Some points, one per row:
[ -1  14  74 -27  -2  28 -24 -46  43 -17  34  -9  52  40  28 -50]
[-11   5  28   0 -13 -15  17  26  14  32 -23 -14  -1 -21 -24 -23]
[-23   4  18  27 -11 -22   0 -21   2 -31   9   5  15  20  21   8]
[ 14  -9 -33 -51   6  -3 -20 -11  -1 -27  16  19 -22  15   4  40]
[ 10 -24 -59 -52  19 -17 -22  -1  -1 -42 -25  39 -39   0   5  81]
[ -1 -25 -71 -39  34  -2 -35 -39 -16 -38  28  44  -8  30  32  60]
[-15  64 109 126 -41  38   8 -27  13  14  29 -48  85  38  14 -92]
[ -9   8  83  30  -4  37 -17 -63  14  -9  61 -30  78  63  41 -81]
[  31  -17 -127 -123   31  -46    7  127    5   -8 -119   72 -127 -109  -34  127]
[ -10   36  109   77  -23   54  -27  -86   28   10   83  -48  112   71   33 -119]
[-21  14 -10 -16   2  32 -30 -88 -16 -21  92   9  50 119  14 -10]
[  1  19  57 -28 -17  16  -7   4  15  24  18  -2  29   1   1 -58]
[  35  -22 -127  -85   27  -73   29  127  -15   27 -127   49 -127 -127  -81  127]
[ -7 -13  -7   3   3 -10  -1 -15  -5   7  15  12 -12  18   7  12]
[ -12   -4   86   36    6   41  -55 -121    9  -38  114  -14  109  121   94  -68]
[ -7  47  11  29 -24   4  21  45  11  49  -7 -24 -24 -12 -39   5]
[  3  27  86  20  -7  41  -9 -42  36   6  42 -20  60  31  29 -64]
[ -2  32  47  19 -20  12  -6 -20  21 -10  19 -13  29  26 -11 -37]
[-23   3  10 112  -7  11  38  -6 -25  58  14 -49  23  -6  -8 -51]
[ -7  70  89  58 -27  44  -6   3  33  18  20 -48  58  31  -6 -65]
[ -6   7 101  71 -14  26 -18 -72  32 -32  61 -35 108  68  65 -84]
[  9  -9  51  52   5  18   8 -36   8   1  18 -30  51  11  27 -75]
[ -2 -35 -75 -13  43  -3 -23 -36 -38 -39  -5  36 -23  33  17  71]
Here are 16 more points, each followed by its number:
[ -6  -5  -4  -8  -5 -29  17  34  12  19 -32   2 -22 -41 -32  12] 0
[ -11  -12   43   37    0   51    7  -55   -8   40   47  -54   61   16   20 -100] 1
[   7  -37 -127  -14   32  -46    5   65  -48   -1  -92   57 -116  -64  -29  127] 2
[  39  -26 -116 -105   23  -34   -7   80   -6   -9  -93   58 -121  -78  -38  116] 3
[  0  38  82  28 -23  22  -9   5  40  14  -8 -26  35  18  14 -53] 4
[  5 -13 -34 -33  23  -8  -2   1   7  -6  -6  22 -23 -12  -2  28] 5
[  2  21 -27  -1  -4 -14  17  52   3  35 -34  -3 -40 -29 -43  15] 6
[ 13 -47 -72 -16  24 -35  22  24 -28  -4 -44  23 -49 -45 -14  46] 7
[  2  -1   4  -9  -2 -30  -4  12  18 -24 -17  17  -1 -11  12  30] 8
[  50  -36  -92 -111   18  -58   16  127   11   -7 -127   48 -127 -127  -49  103] 9
[  13  -41 -100  -15   19  -25    7   29  -39    5  -59   25  -81  -49  -24   79] 10
[ -4  11  24  46 -11  -5  24  24  16  35 -15 -20  12 -31 -19 -31] 11
[ -24   19   39   49    5   58  -18 -100    4    5  122  -32   89  116   42  -70] 12
[ -6   3 -13  69  -6   7  25  10 -12  62  -4 -40  -3 -21 -32 -34] 13
[-16 -11 -68  11  27  15 -26 -75 -47 -16  76  22   8  84  24  32] 14
[-19  47  43 111 -26  39  22   0  12  43  32 -76  39  15 -24 -64] 15
Which of these numbered points is nearest to each point below by angle, seen from the average point of the first points? Its number follows each.
[ -5 -19 -15  12   4 -42   9  16 -10  -1 -22  -3 -22 -19  -5   6] > 7
[ 10  19  29 -43 -18 -29  15  67  31   5 -50  -5 -32 -73 -32   4] > 0
[  5  -5  -7 -41 -11 -19   2  44  24  -7 -39  13 -48 -52 -12  14] > 9
[-16  27  87  89 -10  28 -25 -89  16 -22  67 -26  98  96  64 -74] > 12
[ 13  34  21 -34 -22  -7  19  86  23  24 -49 -10 -44 -65 -50  12] > 6
[ 18  23  89  10 -20  15 -17  18  54  -4 -16 -11  37 -24  15 -67] > 4
[ -18   56   79  127  -45   18   28    9   17   53    9  -73   62  -15  -24 -105] > 15
[ -2  37  80  75 -40  11  33  21  23  14 -25 -47  21 -27 -12 -60] > 11
[  29   -8  -81  -50    4  -25   37  103   -9   47  -90    2  -83 -121  -87   45] > 6
Now 16 new points, numbered from 0 again:
[-13  40  59 105 -19  34  17 -23   4  54  29 -78  45  10 -10 -81] 0
[  5 -14 -86   9   9 -20  15  50 -34   5 -65  22 -72 -47 -45  71] 1
[ 10  22  86  26 -10  23   4  -5  22  -9 -18 -15  44  -3  16 -56] 2
[  6 -34 -85 -34  27 -14   7  22 -28  10 -25  23 -56 -25 -37  53] 3
[-15   7   0  10 -11 -16  -4  -6  -8  -4   9   1   0  26  -2  10] 4
[-19  -1  28 102  10  18  10 -42 -18  24  38 -26  44  36  17 -49] 5
[-14 -16 -19  10   2  -5  10 -18 -12   4  25 -15   4  22 -10   6] 6
[-20   3   1 -27  12  27 -12 -38  -6  -3  42   9  12  59  14   2] 7
[ 18 -45 -83 -50  50   8 -51 -64 -23 -50  31  43 -11  53  36  41] 8
[  11  -40 -126  -30   21  -49   20  103  -37   16 -104   30 -115 -103  -63  109] 9
[ 12  -7  72  -6   5  28  10 -20  26  16  24 -34  60 -41  17 -94] 10
[ -7 -27  -6   7  12 -23 -11 -32 -14 -28  14  14   5  17  48  12] 11
[-35 -41 -27  44  16 -20   8 -56 -46   1  39   6   8  39  14  -8] 12
[ 21 -14 -74 -84  23   9 -26   2  -8 -37 -12  52 -39  14  10  56] 13
[ -9  -9 -34  24   9 -24   9 -16  -1 -21  11  11 -19  38  20  63] 14
[  0   4 -30  -7  -9  -8   7  15 -12  18  11   0 -29  16  -9  27] 15
The same question for these:
[  2  30  66  56 -18  24  15 -11  20  35  23 -50  48   0  13 -70] > 0
[-23  43  75  72  -9  37 -18 -86  22 -16  79 -35 101 105  64 -59] > 5
[  -5   24  127   51   -8   46  -33 -124   33  -30   98  -23  127  115   78 -109] > 5
[  9  12  72  -2 -14  38   8   8  28  51   5 -32  40 -45 -10 -96] > 10
[  -9   42  120   90  -11   42  -36 -127   10  -30  124  -53  127  127   69 -109] > 5
[   9   11   77   -6   -6   36   -7  -38   25   10   22  -31   46   -9   24 -111] > 10
[-16  33  14  55 -27  -6  29   6  -3   0  12 -19  14  43 -17   7] > 4
[-14  21  58  22 -18   2   7  -7  24 -16  12  -7  33  26   6 -23] > 2
[ -5 -23 -52 -29  13  -7 -11 -31 -22   5  29   5 -11  21   2  12] > 8
